In the data rows, the value 128 means zero.
Here are some points:
[ 84  90 105 140 116  73  74 143 142 102 103  96 119 124 148 150  61  64 195  51  92 161 140 140 167 168  81 132 185  91 111 112 197 171  31  31  85  84 114   0  76  76 155  53  53 212 255  50 121 120 166 185  94  90 106 152 165 107 101 106 108 117 120 120]
[151 113 139 118 122 124 122 143 139 143 146 146 135 144 111 108  87  85 135 188  67 199 229 225 172 170 181 149 189 222  54  56 159 132 121 122  85  75 130 109 103 102  54 102 102 171 199  51 255 255 107   0 255 255 199 208   0 111 235  85  87 178 178  28]
[128 121 162 149 161 154 156 118 108 133 135 151 157 154 129 107 122 124 120 119  87 170 186 178 139 145 219 143 170 126  42  42  87 130 104 105 116 163 118 105 109 108 157 122 118 120  94  79 143 140 105 165 120 122 157  79 129  99 155 106 107 107 107 146]
[139 128 175 184 156 135 134  82 150 140 142 106 138 112 123 165 158 159 113 132 142  90 148 149 114 113 176 108 135 146 169 170 114 129 140 140  92 160  58 110 147 145 163 127 131 155 123  95 137 138 104 163 113 112 122 114 139 141 115 139 141  99  99 125]
[ 42 185  11  22  10   0   0 151 226   0   0   9   0 186 249 230  93  95 155  60 102 108 139 141  96  95 135 121 127  88 157 158  81 108  91  91 138 120 134 118  99 100  81 135 134 222 174 152  95  94 154 167 131 132 130 101 146 106  95 153 152 125 124 137]
[160  80 130 147 122 115 118 112 130 174 171 138 117  86 113 151 106 103  63 147 170  44  42  41  65  70  90 205 175 194  80  80 128 186 137 138 183 125 101 151  65  62 140 168 168  72 140 136 144 141 120 116 110 112 119 158 140 114  98 113 110 125 124 149]
[177 163 123 132 152 134 136  70  98 170 170 131 150  99 111 150 171 176 163 129 192 165  93  93 165 167 150  83 149  90 204 204 133  83 111 111  95 103 163 146 112 114 116 139 139 102 136 155 163 166 164 125 134 134 124 106 141 121 162 171 168 105 105 117]
[133 109 164 110 131 149 148  89 101 129 128 130 156 159 103  97 197 199 177 127 129 103  54  58  76  76 116 142  91 187 175 178 101  80 105 106 120 107 121  95 135 135 144  84  83 192 117 101 129 131 128 133  95  99 135 127 130 111  90  91  91 137 136 139]
[ 76 131 133 134 143 130 128 155 109 129 129 148 146 172 104 125 152 155 121 122 160  82  37  33  59  64  82 200 175 216  75  72 168  79 148 150 138  93 117 134 147 149 119 174 171 129 140  80 166 167 133 110 134 132 123 100 128 120 116 117 116 139 137 109]
[ 99 135 136  89 165 124 128 156 131 149 152 125 130 149 127 153 120 121 118 134  92 118 119 121 112 112 123 133  88 177 144 143 225 188 154 153  65 160 103 116 125 128 171 115 115 123 187 127 151 148 165 142 106 108 137 143 130 128 133 182 183 119 118 149]
[158 115 107 156 161 161 160  84 136 137 136 116 158 165 116 131 106 102 175  54 117 133  29  27 150 148  51 148 175 158 112 110 116  97 152 149 112  76 137 141 158 161 143 118 121 127 131  87 158 156 128 137 140 138 106  85 129  99  66 161 162 119 115 100]
[100 144 144 101 125 158 156 143 126  76  76 147 113 147 117 114 129 134 120 110 131 144 115 112  99  97 136  32 135 118 145 142 138 127 110 110 170 203 106 136 130 125 116 180 176 140  80 124  63  65 158 135 131 134  99 139 127 106 130 100 101 104 106 115]
[122 145  99  76 107  84  85 126 153  50  47  75  79 135 155 178 166 165 173 114  91 102 142 143  97  98 104 111  65 112 147 146 101 175 132 133 108 112 122 141 145 143  89 142 138  85 118 169  71  70  69  88 205 206 156 182  93  95 107  33  37  63  63 104]
[125 163 116 184 147 150 150 123 133 135 137 151 120 107 129  49  63  62  83  90 142 124 159 158 109 105 125  81 149 121 174 175  80 130  22  18  87 114 151 137 142 138 128 147 146 181 144  76 112 108 119 126 152 155 126 129 159  99 143 138 137 102 101 123]
[ 95  64 138 138 143 125 122 124 131 143 144 158 131 185 114 154 132 134  68 120 101 114 176 177 101  99 138 115 141 173 129 129 115 176 150 150  92 127 133 110 130 129  93 173 175 119  95 109 133 136  81 121  88  90 129 104 146 107 106 137 135  97  97 133]
[113 134 148 156 139 120 121 158 135 111 110 174 164 128 128 104 172 174 128 122 117 120 140 138 137 134  95 148  78 170 140 139 103  62 139 140 130 137 149 126 110 110 158 139 138  90 138 122 190 192 132 157 107 108 119 118 154 141 113 128 130 141 143 134]
[201 182 142 179 152 131 133 181 123 132 134 164 120 150 122 143 146 143  73 159 172  19  50  53 118 120  88 161 174 156  68  69  99 183 106 105 173  54 181 152 144 143  84 151 153 183 157 182  95  93 148 127 144 143 133  84 141 104 149 137 137 106 105  98]
[115 183 132 109 148 143 142 130 149 125 123 130 137 100 118  94 122 122 131 100 129 106 144 140 104 104 117 166  94 168 165 165 160 177 185 180 157  83 160 171 119 121  86 161 161 144 171 121 181 182 173 135 141 144 131 124 127 112 131 127 129 139 144 141]
[ 60 154  81  59  31  60  60 130 199 102 102  58  39 135 211 177 158 156 201  79  80 111 185 185 182 184 142 140  97  98 117 118 168 188 138 135 104 130 168 128 133 132 173 116 115 127 125 120 110 110 136 123 139 134 144 155 138  96 113 129 125 110 110 124]
[141  91 142 153 141 136 138 162 124  98  98 135 134 146 108 128  87  87 144  67 129 179 144 143 131 129 189  71 190 104 183 183 183 194 124 124  66 142 135  72 199 198 184  81  84 168 175  44 121 124  90 154 203 204 185 178 134 144 116  52  51  65  66 171]
[117 135 127 191 150 156 157 133 119 142 141 137 144 136 110 117 124 122  77 173 165 141 114 117  99 101  69 159 175  73 104 106 166 118 170 169 145  74 118 124 170 171 148 165 164 167  82 156 183 182  89 175 205 206 198  94  53 187 139 178 179 138 136 106]
[111 162 133  96 139 139 139 151 123 137 135 136 157 132 123 108 208 207 159 156  85 116  85  87  88  86 187 111  82 173 134 134 105 146 150 151 134 171 146 103 131 135  97 144 143 100 181 142 233 236  80 138 142 143 165  14   5 201 142 217 218 200 202  99]
[ 55 120 100 195 149 149 145 145 105 127 127 156 149 181 117  85  98  97  84  95  23 222 145 144 203 204 215  76 138  13  51  52 109 141 177 175  97 135 106 182  75  74 155 148 147 118 160 143 129 130  44 208 255 255 249 117  15 235 245  50  48  55  55  39]
[153 146 121 160 155 115 116 119 128 103 105 133 122 126 106 102  86  87 122 238  29 155 255 255 150 148 129 130 151 105  70  70 155 119 112 110 109  32 127 152 201 204 132 161 164 157 117  62 140 139 150 168 107 109  94 126 154 105 117 114 113 135 135 127]
[138  91 155 176 142 140 140 120 124 120 121 133 154 112 128 149 171 167 239 128  82  83 162 164 150 147  66 120  70 109 123 120  80 131 113 110 101  90 109  40 122 122 118  52  53 147  95  84 134 136  73 116 117 117 114 156 117  73 113 195 191 142 143 150]
[ 76 133 164 141 125 152 153 118 129  93  94 124 145  97 123 136  84  85 109 107 120 138 158 157 130 133 117  92 131  99 128 127 155 111 118 117 190 174  79  96  97  96 150 135 134 148 107 150 149 148 148 127  77  76 127 229 113  49 140 160 157 158 162 138]
[209 130  80 125  95 160 162 215  79 175 176 162 221  64  84  81 124 127  97 157 130 113 115 115 137 138  74 128 131 140 169 171 146  56 186 187 185 130 151 120  77  79 158 111 112 131 101 138 103 106 163 148 142 142 120  86 147 120 103 130 131  90  93 116]
[ 87 157 154  61 143 144 144  91 101 161 162 138 132  91 116  98 189 189 152 102 117  92 112 111 149 147  81 158 144 102 179 179 133 139 203 199 152 115 136 116 114 117 163 167 167 115 128 126 135 136  93 113 130 128 111 101 137 112  76 161 160 104 101 158]
[153 118 146 166 148 166 166 148 143 148 147 141 148  89 111 120 143 142 150 129 119  84 142 143 141 141 102 126  48 142 165 164 134 145 122 123 107 152 125 156 186 187 151  93  95 128 152 120 115 115 117 133 130 131 144 129 135 116 106 144 144 120 119 127]
[159 163 169 152 140 116 114 135 131 133 134 134 138 166 111  88 129 127  75  85 171 146 112 109 120 117  95 116 146 147 167 167 115 161 125 121 155 138 115  75  85  85 124 138 140  89 146 136 135 135 107 115 136 138 128 152 140 104 163 159 157 140 143 124]
Here are 12 more points, each followed by its number:
[ 79 127 147  71 130 128 131 176 103 125 126 146 138  99 103  83  60  61 203 133  66 151 191 187 131 129 189 174 156 204 122 118 186 172 108 105 105  93  88 127 144 147 149 154 154 128 148 143  68  68 116 151 102 105  83 143 135  62 134 124 123 137 140  93] 0
[ 46 209   0 104  11  13  13 187 252   0   0   0  33 190 228 255 114 119 166 155  97 135 130 128 255 255 127  80 125  88 102 102 145 149 161 164 120 142  93 133  81  78  66 131 130  89 179 114 183 182 255   0  70  71   0 255  67 112 124 235 236 213 216   0] 1
[113  98 131 127 109 153 152  88 125 108 108 124 122 100 133 105 133 134  88  72 199  96 101 105 136 132 153  63 140  79 139 139  49 119 177 176 148  88 122 103 111 108  19 136 139  67 160 164  88  89 155 125 128 131  74  96 150 145 159 142 140 112 111 118] 2
[135  58 152 157 163 132 134  89 132 130 131 142 121 127 125 166 166 167 162 166 154 121  85  83 129 130 176 108 130 121 205 202  85 104 149 151 192 172  94 128   5   6 134 124 125  95 169 185 103 100  99 163 151 152 142 133 140  95 135 108 109 119 121 129] 3
[111 141 142 144 140 140 141 115 138 173 174 143 107 150 135 103  69  70 118 118 146 142 161 160 123 123 134 115 120 116 169 167 110 172 132 129 142 167 112 130 103 105 152 144 144  81 160 214 146 148  81  97 119 123  81 148 157 131  86 126 128 151 152 104] 4
[175 145 142 132 152 130 130 125 113 121 122 141 153 146 118 144  96  97 109  99 121 107 137 140  78  78 139 103 151 124 159 161 151 144 174 172 121 141 159 161 151 153 167 155 156 148  83 146 126 127 128 120 107 108 133 116 137 105 163 112 112 142 145 122] 5
[107 117 139 145 147 160 163 108 103 130 131 141 139 109 135 130 182 180  81 200  84 161 202 204 141 142 154 154 110  53  55  58 128 160 175 173 148 217 165 119 128 130  36 170 168  49 174 255 139 142 124 135 105 104  86 177 113 120 149 151 151 103 106 143] 6
[120 141 149 135 132 151 153  78 123 119 121 146 147 133 134  62 111 111 130 130  90 130 192 196 182 183 195 142 143  33  69  71  68 109 108 109 166  81 166 140 145 148 178 186 188 153 127 104 149 149 144 126  93  93 120 137 136 137 144  72  69 143 148 135] 7
[155 151 138 154 137 127 130 140 117 118 114 140 156 160 112 149 125 125 139  93 145 158 144 146  95  94 109 127 112 144 161 160 134 173  97  97 137 227  87 152 129 128  70 205 206  79 143 130 141 141 108 142  80  79 128  78 111 224 110  89  91 201 205 190] 8
[138 106 126 141 132 122 119  84 108 115 117 139 122 101 120  98 166 165 128  97 155  91 121 120  97  96 159 137 132  73 198 197 132 160 138 140 119 118 113 131 140 141 132 111 109  62 145  89  76  78 126 133 110 108 148  96 132 123 106 136 138 127 126 104] 9
[140 158 145 163 129 157 157  85 124 131 131 140 141 180 132 114 189 189 166 120 131  94  82  86 139 137 133 131 127 167 159 160  83  95 136 137  49  80 147  58 151 153  62   0   0  68 149 106 126 128  75 134 119 120 142  95 143 148  91 140 139  79  82 147] 10
[161 120 138 129 135 122 123  82 124 149 149 150 123 121 127 116 209 207 140 137 133 115 144 143 123 124  88 159  71 161 136 133 122  92  43  41  22  79 177  78 118 122 108 101 102 104 128  96 187 186  64 147 113 114 150  89 133 198  32 108 109 226 230 209] 11
Which two of these numbered points are nearest to each point below by angle, seen from the average point of the first points? Their numbers follow each, nearest first.
[125 178 103 157 127 140 139  78 130 186 186 136 124 154 122 150  59  54  91  14  88 165 119 118 127 128  80  80 118 135 173 174  90 149  92  95 213 140  58 183 113 114 176 150 151  58  96 123 143 142 130 106 110 112 155 144 150 136 128 120 122 123 126 138] > 4 8
[119 154  92 123  93  86  90 155 159 116 116 113  86  30 167 147 183 181 141  73 105 132  79  81  86  86 133  89 140 131 164 163 128 160 124 121 109 118 127 108 194 194 126 103 101  81 137 103 116 115 132 130  94  96 114 151 158 101 115 124 122 106 105 140] > 9 10
[122 153 136  99 114 115 117 225 118 155 151 127 131  84 119 172 107 109 146 167  58 137 134 134 124 122 193 186  93 167  87  88 154 103 155 153 115 182  17 173  60  62 138 111 113 101  81 144 116 114  98 163  94  98 126 172 142  93 163 108 107 106 103 128] > 0 3
[142  71 157 136 149 132 133  96 134 159 158 115 118 174 128 130 144 143  97  72 131  76  75  76 108 108  73 133  75 136 165 163  93 133 109 111 130 197  54 141  32  28 153  86  86  88 159 206  95  95 148  88 136 135 113 143 156 121 112  81  80 105 101 129] > 3 4
[120 180 145 144 153 133 131 134 128 131 131 145 147  92 126 138 125 128 140  77  75 146 112 110 145 142 105 128 159  77  80  76 153 191 132 134 185 142 184 114 156 156  71 123 126 130 121 210 107 111  90 146 138 134 161 126 136  79 136 167 167 102 102  70] > 6 2
[123  74 158 153 131 119 117 125 127 116 116 138 129 123 122  99  37  37 136 180  91 169 168 170 115 113 150 127 120 174 116 116 110 133 110 110 112 131  77 154 117 117 108 139 137  96 127 149  82  79  97 138 104 102 135 135 135 159 124 149 146  59  59  94] > 0 4
[152 100 159 157 113 162 162 174 112 159 160 139 158 124 134 123 153 155 161 155 145  93 131 129 108 109 106 121  91 157 165 165 178 175 169 169 110 124 115 127 112 111 186  95  94  82 160 125  59  59 100 141 122 121 112 154 148 107  74 168 169 136 134 102] > 9 3
[138 177 118 158 153 129 129  92 144 148 146 132 144  85 114  98 150 150  76 119 141 127  99  99 104 101 134 115 155  98 100  99  39 139 133 132 152 118 142 122 105 106  25 147 151  92 214 184 103 104 151 143  95  94 121 117 165 112 126 137 138 119 118 121] > 2 6
[170 139 101 118 147 139 141 121 147 149 145 136 145 138 115 101 114 114  98 135 148 111  81  82 104 103  53 151 146 119 136 138 143 217 170 174  97  98 111 113 117 116  35 166 165 107 134 133 214 215 127 117 145 144 194 126  63 207 142  82  85 206 203 201] > 8 11
[163 116 156 125 147 113 110 145 123 114 116 130 134 150 137  97  73  73  22 181  71 219 124 125 254 253 192  98 186  87  74  76 124 135 139 135 112 146 130 148 121 122 178 160 160 145  86 171 217 218 150 165 168 173 202 212 129 161 159  33  34 205 203 188] > 7 6
[136 131 139 139 131 151 150 180 110 168 167 148 126 110 109 142  91  90 137 160 112 195 180 182 107 106 198 133 140 163  77  75 161 163 149 149 119 139 183 151 127 126 178 127 125 108 159  87 131 131 101 122 101  96 116 121 121 109 173 150 148 125 126 119] > 0 6
[125  28 121  77 141 131 129  81 138 134 135 161 137  55 134 105  82  82 151 155 162 181 139 137 104 104 136 202 196 240 114 117 131 119 108 107 142 137  93 159 107 109 188 120 120  36 114 176 104 102  98 127 107 109 144 131 136 115 101 152 152 140 138 103] > 0 4
[143 131 142 165 112 144 145  74 140 117 118 140 160 104 129 158 143 140 156  25 105 127  48  41 152 152 118 187 167  96  91  89 191  40 142 140 130 145 117 112  23  24  76 133 132 122 176 169 131 131  89  93 126 124 143 153 144 127 147 109 112 158 156 144] > 3 2
[166 164 128 118 130 131 132  78 104 143 146 134 156  90 113 107  63  62 128 136 159 125 118 117  81  81  71 211 186 232  61  62 148  85  75  73 121 128 184  91 125 122 135 100 101 220 110 100 129 131 113 112 132 134  92 176 158  65 166 139 136 126 125 130] > 0 5
[ 64 178   0   0   0   0   0 112 255   0   0   0   0 150 255 255 115 112 109  99 129 210 141 143 189 188 185  89 195  73  72  73 157 163 146 147 119 142 161  71 102 102  90 123 122 114 215 106 119 118 179  77 198 197  96 169 105  53 125 107 109 109 112 111] > 1 2
[112  68 146  89 146 144 144 121 125 131 131 142 113 102 119  86 131 129 117 151 140 140 104 105  71  72  80  86 120 100 145 142 138  88 121 119  90 155  10  73  56  57  99  65  66 100 134 164 133 131 110 166 141 142 118  92 151 108 110 157 155 147 147 108] > 3 2
[139 117 136 149 120 145 146  65 113 151 148 116 153 183 115 171 105 104 106 172 141 135  79  82 102 105  96  73 104 159 153 153 119 146 164 164  94 182 121 123  69  69 141 160 164 115 147 115 132 128 170 151 128 126  85 114 141 136 112 128 131 134 132 151] > 3 8
[124  98 139 125 124 123 124 114  93 127 130 127 156 105 125 153 111 110  96 154 105 188 183 181 208 207 208  99 118 102  88  87 166 118 163 161 178 140 145 166 100  97  83 119 119  99 147 166 134 133  95 109 113 116 125 164 128 108 186 144 144  96 100 125] > 6 7
[147  39 152 159 113 125 128 114 113 106 103 148 120 179 115 118 148 146 109  99  85 148 185 187 158 159 132 193 102 160 108 109  71 166 138 138  93 168 176 120 119 116  69 162 160  83 143 229 164 164 102 135 139 136 102 118 111 137 123 122 123  86  88 156] > 6 4
[123  91 129 135 137 137 138  64 153 173 171 134 145  96 115 120  91  91 167  84  99 153  54  57 179 176 129 118 139  70 118 116 108  67  86  87  77  63  64  67 232 235 118  10   8 145 172  95 112 109 172 133 123 121 176 136 149 101 108  96  98 108 107 131] > 10 9
[114 153 107 129 155 137 136 186 107 143 140 133 153 129 115  74  98 101 116 166  98 139 149 148 197 195 137 123  63 160 125 127 183 183   1   0  71 180 112 128 127 126 162  78  78 207 219  43 141 141 109 110 111 111 120 201 143  75 123 174 171 154 153 150] > 0 11
[135 134 116 158 133 139 141 162 129  96  92 138 153 109 113 147 133 131  79 158 142  71  62  62  58  57  91 139 183 175 123 121 154 110 117 117 147 133 134 162 149 152 126 175 176 122  81 107 130 132  94 110  71  73  91  67 118 169  74 124 122 171 173 166] > 8 5
[ 97 185 159  71 166 134 132 134 128 194 192 138 115 136 125  74 112 114 126 122 130 135 148 148  62  63 100 115 158 112 181 182 179  94 167 166 152 131  99 164 213 212 148 137 134 146  80  82  83  84 107 105  99 100 162 134 168 154 171  60  58 111 114 183] > 5 9
[139 107 117  96 147 132 132 112 121 118 116 135 121 103 129 135 214 213 148 185 118 136 141 142 130 127 107  88  93 121 151 149  86  17 173 172 131  97 104  15 197 195  91   0   0 161 141  89  79  78 124 162 105 106 155 128 148 152 140 127 125 104 103 143] > 10 9
[121 107 105 171 127 115 115  72 112 140 140 132 153 123 151 141 255 255 217 145 106 109 191 192 132 130 133 139  69 116 154 154 102 145   0   0  14 122 126 162 114 117 132 105 107 219  71 102  93  95 132 124 103 106 119 110 146 132 117 151 152 104 105 135] > 11 10
[183 198 149 126 134 153 157  89 134 148 146 145 128 108 109 111 143 145  84  84 148 109  76  73 148 148 105  90 139 128 149 150  65 166 156 155 114 189 183 106 105 108  39 150 152  44 162 175 151 150 134 119  98  98  83 134 157 141 135 128 129 104 105 131] > 2 6
[123 126  92 125 107  99 100 155 134  78  77  84  90 162 157 135 206 205 212 132 138  94  88  89 185 185  98 107  85  92 178 178 127 200  87  84  80 145 208 114 101 100 118 125 127 195  57  92 105 101 228 115 137 135  71 141 129 140 161 128 127 180 182  82] > 1 11
[147 165 145 111 140 145 146 112 129 136 133 119 133 109 130  97 177 176 196 100  83 116 173 173  95  93 113 139  84 130 161 163 130  47 163 165 142  33  69 102 162 161 119  85  86  93 165 111 255 255  38  62 160 161 160  48  20 202  48 157 157 219 219 255] > 11 10
[106 159 136 161 135 141 139  90 130 157 154 145 146  67 122 145 157 158  61 119 166 186  87  85 145 144 126  16 138 136 153 153 109 162 125 126  88 118 154 118 125 125 106 145 145 116 109 147 120 122 111 125  99  99 128 135 133 102 154 175 176  93  97 144] > 2 9
[255 153  44  90  76 128 132 255  44 178 179 136 193  13  67 123 162 166 255  60 157 104 133 134 246 245 105 191 123 135 243 243 118  85 131 130 138  78 183 137 150 150 138 112 112 104 122  68 255 255 152  46 150 151 255 255 121 108 190 120 120 249 247 211] > 11 8
[118 123 136 109 130 145 143 101 111 147 147 137 130 146 127 125  61  60 118 104  33 162 176 178 217 216 199  63 163  78  77  79 150 201  97  97 127 141 173 203 157 157 154 155 155 200  62  73 109 109 160 129 117 121 107 126 140 131  96 151 153 119 118 143] > 7 0
[154 195 155 150 134 130 130 106 114 139 136 121 141 144 128 132 193 193 135 138 168 102 102 103 111 111 153  28 154  49 179 182  75  99 162 162 117 123 139 133 196 198 181 107 105 125 176 117 103 101 123 144 108 105 141 136 140 106 119 138 141 110 110 121] > 9 10
[139 154 139 100 146 117 116 100 133 106 104 163 110 167 122  97 112 112  94  56 185  73 142 141 126 128 127 119 123 145 165 166 187 125 113 113 145 128 152 141  89  91 159 133 134 132 145 150 154 155  86 144 100  99  80 143 150 103 112 174 175 102 101 118] > 4 5
[120 152 123 116 142 141 142 108 140 105 104 114 122 112 127 138  68  69  66 120 174 187 178 181 126 125 157 160 221 226  76  76 119 126 187 186 190 135  63 125  51  50 144 171 170  62 133 183 105 102  87 170  70  71 158 108 160  83 196 112 113 124 121 146] > 0 4
[121  20 146 117 137 122 122 172 130 117 117 123 122 112 127 105 116 112 136 220 152  81  96  95 124 125 166  43 150  86 208 211 107 150 137 136  60  96 145 122  96  95 114 111 113 161 149 146 127 127 169 149 152 147 121 114 116 142 148 139 142 120 121 119] > 3 2
[133 111 132 121 116 163 162 102 112 112 116 126 116  37 120  99 109 111 138 130  73 188 169 170 160 162 148 158 142 108  56  55 124 210 110 112 154 161 155  98 116 116 109  98  99 106 218 114 165 164 115 146 104 103  86  98 145 110 102 163 162  96  98 132] > 6 7
[153  98 130 155 134 122 121 101 109 129 128 128 142 139 132 127 162 161  67 122  61 169 213 215 188 188 206 143 105  92  85  85  99 112 152 151 179 185  25 141  49  46 119  74  73 113 107 211 139 143 155  89 115 114  72 141 135 117  91 146 146 144 145  78] > 6 4
[117 108 155 133 134 153 151 128 139 143 143 134 149 134 129 158 144 142 119 108 124 105 131 129  91  87 154 154  92 128 113 111 209 139  83  83 170 160 122 135 120 119 112 155 154 151  98  78 154 150 123 118 127 127 137 143 128 153  57 108 110  80  80 133] > 8 11
[129 208 130 161 127 172 172 139 103  92  94 126 119 194 132 101  81  81 118  63 115 152 115 114  65  67 102 138 153  93 111 110 127  86 127 128  85  69 121  61 143 143 163  20  21 127 133 123 128 128 156 161 132 134 150 137 151 122 140 106 104  85  86 130] > 10 5
[136  86 127 170 139 164 167  87 105 139 136 149 129 151 111  76  85  82 133 120 101 140 175 174 149 149 160 209 114 116  93  94 130 142 118 118 151 112 112 172  90  91 221  97  95 210  62 100 145 141  95 129  76  77 144 149 160 201 175  49  51  70  69 170] > 7 0
[117 187 123 162 132 124 125 163 122 155 155 137 132 107 118  99 106 101  82 154  72 175 152 155 255 255 160 129 218  55  68  69 131 159 143 145 125 123 132 145 164 163 120 133 133 143 140 108 111 108 156 138 141 142 201 131  78 144 196  72  73 110 110 167] > 7 6
[110 212 138 144 127 117 119 156 121 145 146 127 121 156 107 155  88  87 143 255 214  59 134 135  46  46  76 194 250 102 115 112 169  34 122 122 104 109 196 136 160 161 142 162 162 176 112 127 138 139 123  67 132 131 153 186 152  54 119 144 144 117 116 131] > 5 0
[139  76 151 156 137 150 148 119  99 164 165 116 118  67 124 106 217 219 216 222  86 114  86  86 105 104 133 173 115 190 179 181  82 110 140 137 162 182  90 145 152 149  91 148 148  69 111 140 130 134 139 103 109 107 136 125 162 143  97 112 110 103 103 130] > 3 9
[148 117 125 138 126 118 117  88 114 147 147 134 105 126 112  95 163 164  95  52 145 120  91  92 165 164 149  49 130 127 154 156 122 144 191 190 152 109 159  85  91  92 102 143 144 136 165 151  91  89  98 156 112 110  98  61 156 104  64 147 148 105 106 123] > 2 9
[ 90 132  53  83  34  46  44 142 211  46  44  46  52  74 217 239  90  89 184  61 122 101  47  49 173 173  95 135 160  69  97  98 125 179 153 154 125 184 146 170 114 113 115 128 127  98 126 118 128 131 112 164 120 120 120 146 154  92 121 138 140 122 123 138] > 1 2
[137  79 132 138 126 138 138 178 110 147 143 138 117 117 129 144 182 179 180 182 135 128 157 152 149 148  85 125  75  62 103 101 191 151   0   0  10 155 104  16  75  73 130   0   0 255 229  67  80  78  96  74 189 191  73 101  96 101  90  97  96 172 174 109] > 11 10
[ 84  89 137 115 144 167 167  85 127 128 130 145 121 210 121  98 165 167 185 169  47  96 117 116 122 118 129 113  56 112 150 150 144 183  84  86 105 120 193 155  62  65 141 105 106 184 102  90 117 116 148 149 131 131 104 108 122 102 185 122 122 135 136 130] > 3 11
[141 108 151  68 140 127 127 171 115 165 164 124 145 124 118 126 114 115 132  76  68 104 121 121  88  90 120 152  87 171 142 142  74 162 136 135 148 125 172 124  71  74 111 125 126  97 146 134 126 122 130 155 136 137 125 134 140 125 155 137 134 118 117 127] > 3 4
[152 103 109 159 145 133 133 173 117 122 120 144 133 131 104 150 116 115 114 199 203  58  72  71  72  73  83 147 181 136  79  79 114  99  73  72 164 109 146  88 138 138 123 145 148 149  87 177 186 184 106 129 138 138 156  35 111 165  30 163 159 146 144 251] > 11 8
[141 105 134 116 149 150 148  94  90 149 152 110 118  58 133 113 158 156  74 142 152 110  74  76  99  99 145  46 124 154 170 172 132 144 107 107 171 149 137 108 157 157 161  70  67 176 102 120 126 126 157 129 140 142 127 107 154 136 167 127 127 121 120 138] > 9 2
[136 102 145 157 132 114 115 108 101 155 153 126 140 168 115 103  80  79 138 186 159 104  83  83  68  69  65 241 203 194  90  91 213  42 128 127 149 139 137  69 100 101 119 152 153 150 114  98 117 117  93 153 123 125 133 137 136 118 157 137 136 122 123 116] > 0 5
[ 97 122 130 145 146 102  98 182 146 123 123 166 141 101 107 107  70  70 136  38 161 155 139 137 141 141 136 170 118  80 134 133 139  72 145 144 183 179 128 113  89  86  92 106 104 129 118 140 130 132 120 121 108 104  97 106 137  55  99 118 117 128 128 106] > 4 2
[ 61 115 142 118 139 154 153  97 121  97  95 160 132 102 124 115  80  82 163 138 193 142 175 170  85  87 137 144 200 196 110 109 149 152 126 126 145 125 136 165 135 138 179 131 128 143 108 122 153 155 209  76  72  73 185 215  84  62 176 120 117 175 176 172] > 0 5
[ 96 150 134 146 159 124 125 133 133 132 130 125 136 113 121 131 139 135  65 135 187  88  67  68 105 105  97 184 210 196  99  98 190 108 100  98  95   0 127  81 237 232 130  11  12 190 171   0 144 147 123 142 119 120  92 130 149 121 159 143 141  75  75 129] > 10 11
[181 235 175  70 149 158 159  42 126 119 117 131 133 139 125 116 132 136 104 132  81 166 173 174 186 186 136 119 104  80  40  42 139 163 173 169  62 135  97 113 103 103 150 139 139 145 109 120  93  93 114 129  95  97 137  70 150 153 191  56  59 154 154 186] > 7 6
[126 103 147 107 132 144 143 157 120 129 130 124 117 192 128 128 104 104 143 145 160 154 127 126 131 134 149 221 105 144 146 146 136  85 158 159 134 214  77 130  68  72 129  52  51  96  71 139 106 105 219 129 110 110 105 126 142 195 134 141 138 159 159 141] > 3 4
[237  43 102 101  79 139 140 231  78 190 191 147 160 102  87 122 138 136 118 147 170 104 143 145  89  89  99  69  56 129 168 171  16 202 106 107 143 196  95 164  69  70  36 189 185 153 142 131  70  72 178 127 100 102 127 103 141 110 168 134 131 181 182 156] > 8 2
[145 143 136 156 127 152 149  69 125 129 127 126 161  89 112 121 117 119 135 124 140 107 147 145 115 116 137 121 119 195 189 190 165 124 136 133 152 131 111 160 146 148 171 105 105 126  97 125   0   0   0 185 195 194 229  90   7 255 206  53  53   0   0 100] > 9 3
[140 141 133 110 139 128 129 150 127 147 147 111 120 126 121 110 138 138  77 127 153 140 143 145  95  96  73  33  98 125 147 145 126 132 159 159 125 151 132 164 154 154 151 125 124 106 121 133 132 133 173 111 108 104 103 101 146 115 176 141 141 142 144 100] > 5 2
[103 104 124 155 140 135 137 109 136 155 156 103 141 109 111 104 116 116  86 160 119 157 181 180 150 146 174 116 106  73  61  58  96 110 151 152  97 192  70 130  73  71 135 116 116  71  81 165 113 114 153 100  88  87 100 166 128  78 135  88  89 157 156 117] > 6 7
[156 115 161 166 169 145 143 133  99 148 150 136 134 171 141 125 127 129  98  72  77 179 183 182 179 178 212 138 144 144  37  35 142  85 149 148  73 139 149 136 120 115 177 180 180 123 119 108 113 115 121 127  88  87 132 126 128 116 163 146 146 151 150 118] > 7 6
[ 90  93 134 146 152 136 133 135 159 169 167 125 134 142 126 134 116 115 128  30  94 165  87  86  74  73 153 215 151  78 118 120 133 176 145 144 119 210 147 172 102 101 100 188 188 149 163 126 105 105 135 130  99 103 111 135 143 122  82 129 130 151 156 135] > 8 4
[ 94 113 120 134 126 130 131 116 134 141 141 133 114 109 128 104 176 176 205 205 104 111  89  87 138 138 122 145  85 139 138 137   0 106  86  89 153  30 118  62 108 109  68   0   0 136 210 175 133 134 128 128 136 133 120 104 153 103 126 123 127 132 131 114] > 10 3
[134 124 139 169 136 117 117 117 110  96  99 142 126 153 114 114 174 176  88 214 146 138  29  27  96  94  70 142 246 152 142 141 188 129 135 133  65  75 196 130 154 154 130  61  59 141 121 101 127 129 149 101 135 135 129 116 101 176  70 155 152 128 125 122] > 10 11
[175  84 156  74 152 141 143 127 138 155 155 160 169 127 128 151 131 130  71 121  94 176 121 121  85  82 135 127 103 127 102 101 187 130  64  67  95 101 159 161 210 212 163 122 120  97 156  65 126 125 121 113 129 131 104 109 153 165 106 108 108 131 129 115] > 11 8
